128 stands for zero in the data rows.
Here are some numbered points:
[129 123 137 123 154 127 127  66 152 141 146 150] 0
[119 177 136 135 134 104 170 157 121 139 151 108] 1
[152 201 138 163 165  61 142 159 142  64 150 173] 2
[110 151 116  69 130  87 115 122  67 147 124 123] 3
[142 140 139 130 154 135 175 157 141 121 166 134] 4
[151 187 151 160 152 143 163 156 131 140 149 139] 5
[127  61 113 130  70 123  80  95  67 120 103  95] 6
[141 117 139 117 125 135 128 104 132 137 133 100] 7
[130 183 133 161 138 111 131 159 146 160 108 144] 8
[118 120  63  69  59  61  97 108 121 122 111 116] 9
[137 145 117 159 159 143 131 150 163 147 166 152] 10
[ 63  63 170 136 178 159 160 163 149 147 136 157] 11
[131 175 146 107  63 122 120 130  67 157 129 147] 12
[164 134 134 156 142 150 104 129 129 146 140 161] 13
[106  99 101 123  77  59  81 122 130 114 131  64] 14
[126  77 132  88  89 139 140  94  67 102 125  76] 15
[ 80  81 120 165 133 116 147 110 131 124 128 159] 16
[101  71 100 115  77  61  78  93 127 128 101  83] 17
[138 159 136  69 158 121 153 167 144 138 151 153] 18
[102  64 102 126  64  77 111 125 124  99 105  95] 19
[131 178 155 124 136 143 166 143 137 128 118 133] 20
[176 137 147 172 170 201 151 155  67 155 136 153] 21
[132 177 131 132 150  81 119 152 134 149 133 162] 22
[148 108 136 101 106 175 121 102 128 111 108 136] 23
[ 97  47 106 148 107 114 108  97 127 121 119 126] 24
[121 159 136 157 127 106 162 135 137 103 140 138] 25
[142 152 126 172 153 102 114 141 145 164 148 116] 26
[176 157 140 203 183 147  68 177 146 147 151 181] 27
[141 108 123 149  63 138  68 128 151 170 143 106] 28
[138 112  63 137  85  61  68 105 116 101 113 145] 29
New points follow, each followed by the numbers of its three nearest points above, looking only along the 2 directions in which the numbered points spread most, nearest first.
[128 101 123 105 113 125 113 120 129  64 130 111] 28 7 16
[ 72 112 117  82  62  67 139 106 131  93 111  93] 14 29 9
[ 62 115 120 129  65  75 168 139 135  64 108 129] 3 29 28
[111 100 134  69 128 129 152 127 126 127 131 158] 7 16 0
[158 158 133 172 187 138 170 178 147 140 181 166] 27 5 10
[145 122 155 163 134 176 161 119 135  64 129 131] 13 0 11
[154 185 139 174 177 145 181 180 133 133 181 190] 27 5 10
[ 63 144 139 159 103 124 158 141 128  95 116 148] 0 12 7
[ 63 187  63 142 151 151 166 159 142 128 150 150] 18 8 20
[154 159 134 136 180 142 160 157 149  64 175 167] 5 27 10
[156  63 145  69 177 148 186 206 148 152  67 179] 11 21 13
[104  60 123  64  50 110 136  78 111  85 109  58] 6 19 17
[120 166  63 123 135 115 146 144 135  64  67  81] 3 12 25
[ 63 138 143 112 161 120 153 145 142 118 170 148] 13 20 4
[158 205 147  69 175 160  68  66 152 150 154 166] 18 20 26
[ 77  44  98 147  90  95 116 116 130 123  67 104] 6 15 24
[145 172  63 161 153 151 170  66 136 144 134 161] 20 13 4
[151 143 144 158  63 164 169 148 145 139 150 113] 0 13 7
[147 155 135 160 175 149 161 171 149 156 166 159] 27 5 10
[111 109 126  87 120 105 110 120 129 140 107 113] 28 3 7
[100  82 109  59 128  82  82  66 138 153 114 112] 19 17 14
[144 121 144 149 120 142 181 143 121 116 150  91] 0 13 16
[153 113  63 154 135 180 151 142 140 135  67 149] 0 16 7
[146 121 133  83 147 168 152 123 139 118 163 156] 13 0 4
[152 193 155 173 184 160 208  66 146 118 186 168] 27 5 10
[169  63 140 170 194 157 160  66 147 139 170 199] 11 21 13
[171 163 151 157 160 206 135 147 138 163 127  64] 21 13 4
[125 146 136 131 146 141 147 146 136 147 137 122] 13 4 20
[174 142 146  69 169 199 172 171 139 142 156 158] 21 4 10
[ 85  48 109  69  71 112  91  84 123 104  98  93] 6 19 17
[153 109 134 161 116 163 103  66 127 140 116 124] 23 16 7
[ 98  86 120  69 126 124  68 121 135 128 134 140] 28 24 7
[101  44 114 162 124 132 150 102 135 111 145 143] 23 16 24
[ 87 123 131 144  63 109 144 118 149 120 103 138] 28 3 12
[145  82  98 135 134  96  85 123 119 183 144 103] 28 7 16
[166  67  97 122 108 139  56  94  67 133 151 168] 24 15 28
[130 100 140  97 109 140 113 112 133  64 112  83] 28 24 15
[144 131 127 158 118 155  68 141 126 130 155 123] 0 7 16
[141 153 140 150 130 143 146 139 139 116  67 146] 13 20 26
[145 203 153 179 178 150 199 199 145 141 149 163] 27 5 10
[120 143 128 109 107  91 129  66  67  64 143  87] 3 29 28
